A state moves one step at a time under one of 7 hidden systems, and each row is a state written as 20 numbers. Each run below is a few steps of one system.
run 1, K25, 10 rows:
[[-24  14  -5   5  28  -4 -16  -1 -16 -16  15  -4  -9  25  24 -23  -8   9
   10   4]
 [  5  -8  16  -8  -6   9   2  12 -29  -1   5   2   0 -23  24  11 -28   9
    0 -34]
 [-21   1   0  14 -19  11  15   0 -13   4  11   1   5  20  -1  29   4  12
  -35   9]
 [ -3   6 -17 -15   1   9  23 -24  -9 -25   2  -5  15  17 -13   1   1 -25
   11 -19]
 [ 23 -18  23  -7 -20 -12  11 -12  10   6 -21 -19   1  -9 -30   3 -18  -2
   -8   0]
 [  0  -5   2  -2  23  -5 -15  -4  13  -9  13 -28  -7  27 -15 -17  13   5
  -14  34]
 [ 16  -8  -4 -26  21   7 -16  16  -2 -12  16 -19  -7 -31   4 -11   2  -4
   19 -18]
 [ -5  -7   0  14 -13  12 -12  23   6  23   5  -4 -20 -25  -9  26  13  17
  -18   2]
 [-13  16 -32  16  18  24  -1 -10  -2  -4   3  15 -12  10  -3   6  30 -17
    7  -2]
 [ 37   1  -2   2  -9   5  12 -13   0  13 -25  28  -3 -23  -4   0  -8 -14
   11 -16]]
run 2, K642:
[[ -6   4  19 -11  17  -5 -14  20 -12  -9   9   3  20  10  42  -2  16  -1
   18  -5]
 [-18   0  -9  -7 -15  -7  17  -6 -18  -2  12   8   9 -39  12  10 -11  11
   15 -25]
 [-39 -23   9  24 -11  15  -3  -5   6  10 -10  14   4  14  -5  16  -6 -12
    7 -18]
 [  4  -1  19   4  15   3  18 -38 -16 -16 -27   3  11   1   0  -3  12 -23
   -4   6]
 [  9 -27   3  -6  -8  -5  13 -13  16  -2   3  10  17 -14  -9 -20 -29   4
  -26  17]
 [-13  -6   9 -15   3   0 -17  29  21 -22  -1 -15  24  15   8  -7  10 -16
  -16   9]
 [-11  22 -20 -17  -1 -10   4   3  -5 -27  -4 -27  -5 -38  -8  -5   7  -3
   -1  -6]
 [-23  -6 -14  22  -5  15 -20  11  12   7  -8  -5 -33  -8 -21  -2 -21   2
   -9 -10]
 [ 14  20   5  16  24  22 -10  -3 -17  -7 -23   0 -21  16   7   2  18 -13
  -21   6]
 [ 34  15 -23  -3  -7   4  19  -6  -8   4  10  20  -7  -8  -1  -5 -16  14
  -29  13]]
run 3, K25 (10 x 20):
[[-17  15  -9  -7 -10  -5  -6   9  15 -15 -15 -16   7  31 -13  -3  -2 -23
   21 -19]
 [  3  11  19   5  -1 -23   1 -18 -14  -4 -28 -26 -21 -23 -10 -10 -15  10
    2  -1]
 [  0 -15  -2   9  20  14 -15  -1  -3   3  22  -2 -22  23  -1 -17 -26  16
  -20  12]
 [ 21   5  10 -20  14  21  -6  23 -23 -13   8  -9   6   2  24  15  12 -11
   -5 -21]
 [  3   9 -20  -4 -29  -1  23   2  -4   9  16  -3   0 -25 -15  27   7  17
  -18   2]
 [-10   2 -21   8  -6  10   0 -10  17   4  -2  -2  -7  37 -31   7   7 -19
   18 -10]
 [ 30   6  22  -1  12 -13   4 -25  -9   2 -31 -12 -11 -12 -10  -8   8  -9
   18   0]
 [ 21 -18   1   3  13  -5  -9  -4  10  18  25   7 -11   3  -2 -19 -12  26
  -12  31]
 [  8  -2   3 -17  16  10 -21  33   1  -1  21   0  12  13  25   5  22  -6
   19 -10]
 [-12   9  -7   1 -19 -12  11   4  -8  12   4   2   1 -44   3  24  18  16
   11  -8]]
run 4, K957 (10 x 20):
[[ -7  13   0  13   4 -22 -22   6  10   6 -22 -10 -28 -28  -5 -19  -4  13
   13   7]
 [ -4   9   1  26  21   7 -27   7 -10  11  -3  13 -34   4  17 -15 -13  15
   -1   3]
 [ 15  20  -5   9   2  15   4   9 -31   8   8  26 -10   0  32  10  -6  14
  -15  -8]
 [  6  18 -24  -3 -29   0  23   6  -6   9  20  22  12  20   6  16 -10  13
  -11  -3]
 [  5  21  -2  -9 -25 -18  19  -6   3  -3  -8  -5  17  42 -10   8   0  -7
   13  -5]
 [  7  -2  25  -8  -7 -34  12 -26  -4  -1 -12 -26   6  11 -14  -7 -11   7
   20   4]
 [ -4 -28  27  -7  21  -9 -14 -11  -4  -4  16 -28  -3  13  -1 -17 -18  12
    6   8]
 [ -8 -20  18 -13  26  18 -13  10 -22 -12  24 -21   1  -8  17   8   6   2
   -1 -13]
 [-20 -18 -15  -4  -3  25   5   6  -6   2  29  -3   2 -22  -6  29  15   1
   -3 -17]
 [ -9 -10 -19  11  -6  26   7  -7  15   7  -5  10   1   6 -27  23  25 -25
    1  -8]]
run 5, K417:
[[ -2  -2   3  19   6  12  10 -12  -4   5   0  20   6  -1   7  12  29   2
  -36  32]
 [ 26   0 -32 -18   5  12   8   1  13  -7  15  29  15  -1   3 -17  -3 -18
   10  -5]
 [  9  12  14  -3 -30 -23  -7  28  24   9 -30   0  13  -5   1   6   3  -4
    5  -2]
 [-23  22 -13   9  15 -28  -8 -16   3  -7   2 -10 -12   3  -1 -23  11  16
   13  27]
 [  2 -10  10   5  15   8 -17   1 -13   2  -5   4 -20  -6  12 -18 -37   0
   21 -30]
 [-12   2  25  16  -8   8   1  11 -22   5  -6   5   1   0  24  21   1  15
  -37   7]
 [ -8  11 -35  -9   6  16  21 -13 -14 -17  30  14  13  14   6   1   3  -5
   -6  -4]
 [ 13  -2   6 -10 -32  -1  13   6  10   1 -23   1  16   9 -14  15 -15 -21
   11 -29]
 [ -9   6  11   7  -6 -27   7 -22  10  -1 -12 -21   3  18 -20  -5  14   8
  -10  36]
 [ 16 -16  -1 -16  31   2 -12 -12   1 -12  15 -14 -10   3  -7 -33 -22  -2
   16  -2]]
run 6, K957, 10 rows:
[[ -4 -18  -7  -1  10  11   4 -23  14  -8  -3   4   9  31 -20 -11  -6 -28
   22 -11]
 [ 17 -23  43  -5  -1  -5   3  -6  -1   1 -27  -8  15 -22   2   7   7  -9
   -9   2]
 [-19 -19 -13  -6  18  -2  -6  -5  17 -13  26  -4   8 -19  -4 -24   3   7
  -15  28]
 [ -4   0  -6  -8  12  22 -24  31   8 -15 -10  -2  -3  -9   9  -3   3 -27
    9 -29]
 [-22   7   0  20 -18  -2   2   5  -1  11 -17   6 -10 -41  -1  22  16  10
  -14   3]
 [ -8   8 -34  22  10  14   0 -18  11   1  -4  26 -17  17 -13 -19  -7  -9
   -5   9]
 [ 41  14  17   1  -8   5   2   9  -8   3 -36  18   0  -1  14   0 -10 -14
  -14  -8]
 [  2  15  -9  -4 -16 -27  10   5   7  -2  12   0   8  -8   5 -12  -8  28
  -25  32]
 [ -2  24 -16 -12   6  -7 -15  18   2 -17   3 -13  -5  31   5 -19 -17  -6
   20 -16]
 [ -6  12  28   6 -18 -17   0   5 -24  10 -16 -21 -13 -12   7  21  -8  18
    8 -18]]
run 7, K975, 10 rows:
[[ -8  15 -14  11  -9   5  -3  12  19   2 -27  27  11  -4   3   7  27 -27
   11  -7]
 [ -4  15  -6  16  -5 -25   8 -24  15   1 -32  20   2 -13  -5 -20   3  -4
    8  20]
 [ -2  -1   8   9   7 -19 -11  -3  12   1  -8  18   5  27  15 -36 -27   5
    7  16]
 [  1  13  22  -7   8 -13  -5  14 -22 -14  -2   3  13   5  44 -13 -15  11
   -9   1]
 [-33  10 -14  -4 -13  -3   9  10 -19 -12  23   1   9 -12  22   6 -17  18
   -9 -13]
 [-35   7  -7   6 -16  12   7   0 -12 -12  -7  -8   2  18  -5  19 -12 -13
    5 -33]
 [ -3  -3  10   7  -7   2  27 -41 -17 -10 -20 -11   0   6 -22   9  -9 -12
  -11  -5]
 [ 18 -26   3 -10  -1   5  15 -21   7  -3  15  -7  10  26 -24  -9 -23  -2
  -19  11]
 [ 34  -4  12 -31   3   4  -3  21   3 -16   8 -27  12   8  -2  -1   1  -7
  -19   2]
 [  5   6 -16 -20  -3  -1  -6  21   4  -9  16 -32 -13 -36 -14   3   6  11
  -15   1]]
run 8, K659 (10 x 20):
[[-22 -13  19  -3  -6  -7  -6   0   2 -19 -17 -31   0   7 -13 -10 -34  -5
  -10 -12]
 [-18  -6  12   0  26  16  -8  -4 -18 -27   3 -29  -8   4   3  -3   3  -5
  -29   6]
 [  7  -6 -17 -13   3  33   4   8 -12 -18  13 -10  -9 -18  -8   5 -17  -9
  -28 -21]
 [  6  -2  -3   9 -15  26   0  14   8   4 -11  -9  -9   6 -23  26   9 -10
  -39   0]
 [ 20  24 -29   3   7  11  11 -14   1  -5  -6  -5 -17  -1 -25   3  27 -10
  -16  16]
 [ 39  10 -14  -1  -6  -4  -6   3  16  13 -12  -5 -28  -6 -30 -11 -12   2
    3   2]
 [ 24  11   9   8  12 -11 -24  16   7  19   0 -11 -25   9  -1  -4  18  19
   -2  26]
 [ 19  20 -20  -9  10  -6 -10  16 -10  11  29   4 -17 -11  15  -2  10  22
   23  -3]
 [  2   2   4   8 -22  -5  -8  21  -2  33   9  11  -9   6   7  24  -3  19
   26 -21]
 [ -7   5   7  16   0  -9  11 -21 -17  21  11  16   4  21  11  21  24  12
   25   4]]
run 9, K659 (10 x 20):
[[ -1   0  21  22 -23  -5   8  -3 -14  22 -10  16  -1  24  10  16 -24  17
   -9  -5]
 [  5  13  -2  -4   8  -5  20 -22 -18  -9  17   9  18  42  15  -2   6   3
   -2  15]
 [ 17  -2   5 -30 -20 -18  18  -3  -2 -11   7 -17  21   8  -8  -4 -28  -1
   13 -17]
 [-26 -16  23  -3  -4 -15  -6  -1   7  -6   7 -41   6  20 -16   7   4   8
   -4  11]
 [-13  -9  -8 -15  29  13  -3 -14 -15 -23  20 -28  -7 -10  -6  -5   9 -10
   16 -15]
 [  2 -36  15   0  -5  25  -5   5  -1   8  -1 -10 -10 -27 -16  15 -17  -5
   -9 -26]
 [ -2 -18  -2  13  13  30  -1  -4   6   6   7  10   1   1  -8  17  33 -10
  -28  19]
 [ 29   5 -30 -13  -1  15  13  -3  15  -4  -4  20   5 -25 -13  -3  13 -22
    0  -4]
 [ 11  -1   3  12 -20 -15  -9  10  35  19 -28   5  -6 -11 -21  -2   6  -1
   -7  18]
 [  0  24 -14  10  27 -14 -18  -1   9  -2  -5   5 -14  -2   8 -25  26   5
   11  28]]
run 10, K417:
[[-30 -13  24  -2  14 -13 -11 -12  -5 -13  -6 -21   8  15   6  -9  -3  -8
   31 -11]
 [-17 -25  28   2   8   0   9 -24 -21 -10  -4 -12   3 -29   5  -2 -15   6
  -13  -3]
 [-24 -34  -2  -1   6  27   1   3   6 -12  22   7  16   2   3   2  -8  -7
  -30   3]
 [  1   0  -7 -16  -2  19   9   8   7 -25 -12  -3  22 -14  -3  10  21 -34
  -17 -10]
 [ -4   3 -23  -1 -21  -7  10  -4  30  -6 -15  -3   1 -23 -33  -6   0 -10
  -14  11]
 [ -1   2  -7  11  15   1 -26   4  29  -4 -23  -6 -18  14 -19 -26   2 -17
    1  12]
 [ 27  16   7   5  18   0 -17   6  -9  -4 -23  -6 -28 -24   8 -19  -5   5
  -16   8]
 [  2  14 -20  10  -1  11 -15  28  -4   8  18  12 -22  -2  13  -4 -16  23
  -23   4]
 [  2  35 -17   4  -1  15  -6  22 -18  -1  -1   6 -12  20  16  19  13  -6
    6 -22]
 [ 10  27 -12  10 -25 -10  25 -19 -19  14  -9   8 -12   6 -11  18  -6  10
    7 -11]]
run 11, K545:
[[-12  -9  26  11  -9  10  -5  14   2   5 -19  14  21  31  16  20  10 -19
    1 -12]
 [  0   3  -6  -3   6 -11  26 -32  -6 -11  -1  11  18 -29   3  -6  22  -1
   -8  24]
 [ -5 -26  -4  -9 -12  -5  -6   6  32   0   4   4  12   8 -16 -20 -34  -8
   12  -9]
 [-17  14  26   5  12  -9 -18  17  -2 -18 -30 -15   5  -2  21  -5  19 -10
  -12  11]
 [ -9  -1 -30  -4  12   7   5 -14  -6 -13  18   2 -14 -40  -5 -18 -15   9
   -7   0]
 [ -8  -5   1   7 -10  23 -15  27   5   1 -12   6  -6  25   2   8 -24 -16
   -7 -30]
 [  1  29  -3  11   4   5  16 -12 -21 -11 -17   7   0  -9  11  11  26  -3
  -32  17]
 [ 15  -4 -31  -6 -14   1  17 -15  14   3  16  12  -2   8 -26 -14 -31   3
   -2   0]
 [  9  17  26   2 -10 -13 -14  22   6  -2 -28 -16   3  37   4   3   1  -5
   -8   5]
 [  4  19 -12  -6  13 -18   7 -17 -16  -8  16 -19 -14 -24  -3 -12  11  24
   -8  25]]
run 12, K545 (10 x 20):
[[-10 -25  29   3  12  -1  -9  -2  -1  -1 -15  18  15 -29  26 -12  -8  -6
   10  -8]
 [-32 -19  -2   3   5  10  -3   9   6 -10  11  27  24 -21  27  -8  -4  -4
   -9   0]
 [-23   3 -14  -5  -4  10   6   5   6 -25 -13  20  25 -10  14  -6  -3 -29
    2 -20]
 [-28   7  -5  14 -19  -3  11  -7   9 -15 -34  14  10 -18  -3  -5 -12 -15
  -19  -1]
 [-20   5 -12  13   6   2   1 -13  10 -21 -16   9   0  15  -4 -29 -23 -11
  -25  15]
 [ 11  17   3  -8   3  -1  -1   6  -8 -27 -21  -7  -3   4   9 -25 -32  -8
  -30  -1]
 [ -7  23 -14  -5 -12   0   0  21  -8 -18   6 -16  -9  -1   3  -4 -21  14
  -40   5]
 [ -4  32 -28  -6  -3   9   2   7 -12 -19   6 -23 -17  23 -12   4  -7  -2
  -13 -12]
 [ 13  22  -3   7 -14   3  12 -10 -20   1 -14 -25 -27  10 -25  18  -9   5
  -16 -10]
 [ 17   2  -1   9   0   6   6 -14  -9  12  14 -16 -22  33 -23   9  -4  17
  -22  18]]
run 13, K642, 10 rows:
[[-10 -23 -10  15  21   9 -10 -20  17   2   6  18  -7  18  -9 -30 -20  -7
    8   9]
 [ 32   2  35 -14   6   0  -7  18 -11 -11 -23  -7  12  -3  23  -3  -2 -11
  -16  -4]
 [-23   4 -21  -4 -10  -9  11   4   0  -6  29   1   9 -22   5   2   4  24
  -23  21]
 [-14   2 -21  -4  -2  18 -12  17  14 -10  -2   1   0  20  -9   0  -6 -27
   19 -32]
 [  6  20  20  11 -10 -12   7 -13 -18   1 -36 -20 -18 -16 -10  15   8   2
   -8  -1]
 [ -7 -14 -17  19  17   7  -2 -23   7   7  19  16 -15  14  -9 -22 -15  13
  -13  26]
 [ 38   2  15 -20   7  12  -9  24  -2 -10  -7   0  12  21  18  -5  -6 -18
   -6 -12]
 [ -6  18  -7  -9 -22 -21  15   8  -8   0  17 -14   7 -21   1  17  11  27
  -16  15]
 [-25  -4 -29   5   3   9 -12   1  17   2  17   1  -9  24 -17  -5  -5  -9
   30 -16]
 [ 23   9  30   4   3  -4  -3  -8 -20   5 -35 -18 -18  -5  -3  11   3  -7
   12 -17]]
run 14, K975 (10 x 20):
[[ 23  -7 -17 -23 -10  -5  15   3  -2   9  37  14  13 -18   7  -2 -14  17
   11  -7]
 [-19   4  11  -3 -22  -7 -15  35  16   5  -4 -20   9  14  -2  25  17  -2
    7 -11]
 [-13  15  -8   3  19 -10   5 -31 -14 -13  -8 -21 -15 -21 -12  -5  24  -2
   20   3]
 [  2 -39  10  12   1   7  -7 -14  11  22   5  14 -10   0 -13  -9 -33   5
   17 -11]
 [  7 -12  32   4  17  13  -8   8  -5  -1  -5   2  15  20  20   9  26  -8
  -23  18]
 [ 11   4 -29 -21   4   1  17  -5  -1 -11  26  16  17 -35  10  -7  11   1
    1   3]
 [-18  -4  -4   2 -29  -4 -14  31  32   8 -15   3   8  -1 -10   7  -7 -11
   11 -18]
 [-17  20   7  15  19 -11  -6 -19  -5 -17 -32 -16 -13  -3  -4 -11  23  -9
   -3  18]
 [  9 -18  -7   5  12   3   0 -21  -1   7  10  24 -12  -8   2 -29 -40  10
    6  -2]
 [  4  -6  27   6  -6  12 -11  30  -3   3  -5  10  15  26  28  12  -5  -2
  -27   1]]

Which system made each run below?
run 15 (2 x 20):
[[  6 -14  15  -1  -1   3   0  13 -10   9  26   7   8  11  22   3 -14  27
  -31  18]
 [ -5   8 -18 -24  -2  10  10  14  -6 -17  30  -1  25  18  12  13  14 -10
    7 -14]]

K642
run 16:
[[  5  14 -22 -14  -1 -21  15 -11  -5  -5  14  14   7 -34  11 -19  -9  14
   20   0]
 [-26 -15  14  13 -16   1 -21  27  14  14  -8  10   1  12  10   5 -22   2
   13 -21]]

K642
run 17:
[[  5   3 -30  12 -15  -7   7  -6  16  21  15  29  -9   8 -10 -12 -21  19
   -1  14]
 [ 16  16  17   2  11  -3 -20  17   1   2 -17   6   3  37  21  -5   9 -13
   21  -7]]

K417
run 18:
[[ -1  27   1  22  -3   0  -7   9   7  -1 -41  23  -2   0  13  -2  17 -15
  -16  12]
 [  5  34 -20  10  -2 -16   7 -10  -4  -6 -15  21  -9 -11  12 -25 -15  10
  -12  16]]

K659
run 19:
[[ -9  -6   5   5  38   3  -8 -22 -10 -18  11 -12  -8   6   5 -23   9   4
  -15  29]
 [ 22 -12  -3 -21  10  24  -8  19 -10  -7  15   1  -5 -26  11  -2 -17  -7
    2 -31]]

K957
run 20 (2 x 20):
[[-17  16  -1  -1  23  -5 -29  28   1 -11  13 -13  -7   8  23 -14  15  11
   -3  16]
 [ -9  20 -14  -4  -7   7  -4  22 -23  -4   6   0 -13 -25  19  12 -11   7
   10 -35]]

K659
run 21 (2 x 20):
[[-28  -8  19  26   9  14 -21  12 -15  14  -3   9 -13   2  24  16   3   8
    5 -14]
 [ -6   7  -9  10   8  18  23 -23 -31  -3   8  28   5 -11  20  14  13  -1
  -10  -3]]

K417
run 22:
[[-19  -5   6  17 -12 -14  13 -25  -2   2 -10  23   8  17   5 -16 -38   5
    5  -2]
 [ -5  -8  35  -3   5  -9   1  -5 -12 -14 -11  -3  21  30  23 -12 -22  -4
   -8   1]]

K25
run 23, 2 rows:
[[ 40  -2   7 -11   2  -4  15  -5 -16  12  17  17   8 -21  18   2   1  19
  -11  12]
 [ -6  -6 -12 -13 -15  -6  -5  29  18  12  33  11  22  15  11   8   5  10
   15  -2]]

K417
run 24:
[[ -1 -16   9  -6 -20   5  21   3 -17   6  17  17  21 -21  20  17 -20  13
  -12 -16]
 [-34   2 -14  -3 -16   8   9   9   9 -13  11  -7  22  24  -8  21  19 -12
   -9  -2]]

K975
run 25, 2 rows:
[[-14   2   3  20 -22   6   6   0  -1   5 -24  -2 -15 -25 -15  17  -7   5
  -36   2]
 [ -8   7 -21  16  18  18  -3 -13  12 -11  -4  14  -5  31  -8 -15  10 -19
  -20  21]]

K642
run 26 (2 x 20):
[[  9  14 -13 -11  -4 -11   5 -14   9 -17 -20 -26 -10   2 -32 -15 -10 -17
   14 -10]
 [ 12 -11  30   7   1 -11 -18   2   5  11 -20 -29 -25  -6 -18  -5 -14  12
   -9   8]]

K957
run 27, 2 rows:
[[ 16  -4   9 -10 -14 -29   5  -2   1  14  13   4   8  13   6 -13 -34  22
   24  -3]
 [-18  -4  32  -4   5 -20 -12  10 -11  -1   9 -22  12  24  21   5   4  14
   16   1]]

K417
run 28, 2 rows:
[[-10 -16 -17   8 -23  21  11  10   8  15  17  26   9 -17  -2  22  -2   6
  -25  -2]
 [ -2  12 -18   2   1  10   4   1  18  -4 -10  17  18  22  -4   7  36 -31
   10   2]]

K417
run 29:
[[  0  18   2   6  17  -6   4  -9  -2 -15 -18  25  18  -1  27 -17  21 -11
  -13  26]
 [  5   1 -13 -12 -12 -12   3  10  11  -5  -2  22  13 -26  14 -23 -33   1
   10 -14]]

K957
run 30:
[[ 31   0  14   8 -15   6  -1   5   8   8 -30  -7 -14   9 -22   4 -14  -5
  -31   6]
 [ 21  14 -13  -1  14  -1  -8   7   7   0  14  -8 -12  14  -5 -12  15  13
  -29  39]]

K545
run 31:
[[ 11  17 -21 -10  21  -4  -5 -11  14 -23  -7 -15  -7   4 -18 -29  12 -17
    2  18]
 [ 31  -4   3  -9   1  -5 -23  24  15   8  -9  -9 -21 -25  -7 -16 -20   4
    5  -7]]

K25
run 32, 2 rows:
[[-16  -6  12  12 -18 -10   5 -12   8  18 -11 -10   2  19 -23  27  20  -4
   24  -6]
 [  4 -20  20  11  23  -9   5 -41  -1  10  -5  -3  -4   0 -14  -8  15   1
   13  22]]

K545
run 33:
[[-27 -17  33  21   9  11  -8   0 -12  -3 -18  12   8  -3  26   5  -1  -4
  -21   2]
 [ -6 -10 -19 -11  13  18  18 -15  -7 -22  20  22  21 -14  12 -12  -5 -11
  -18   3]]

K545
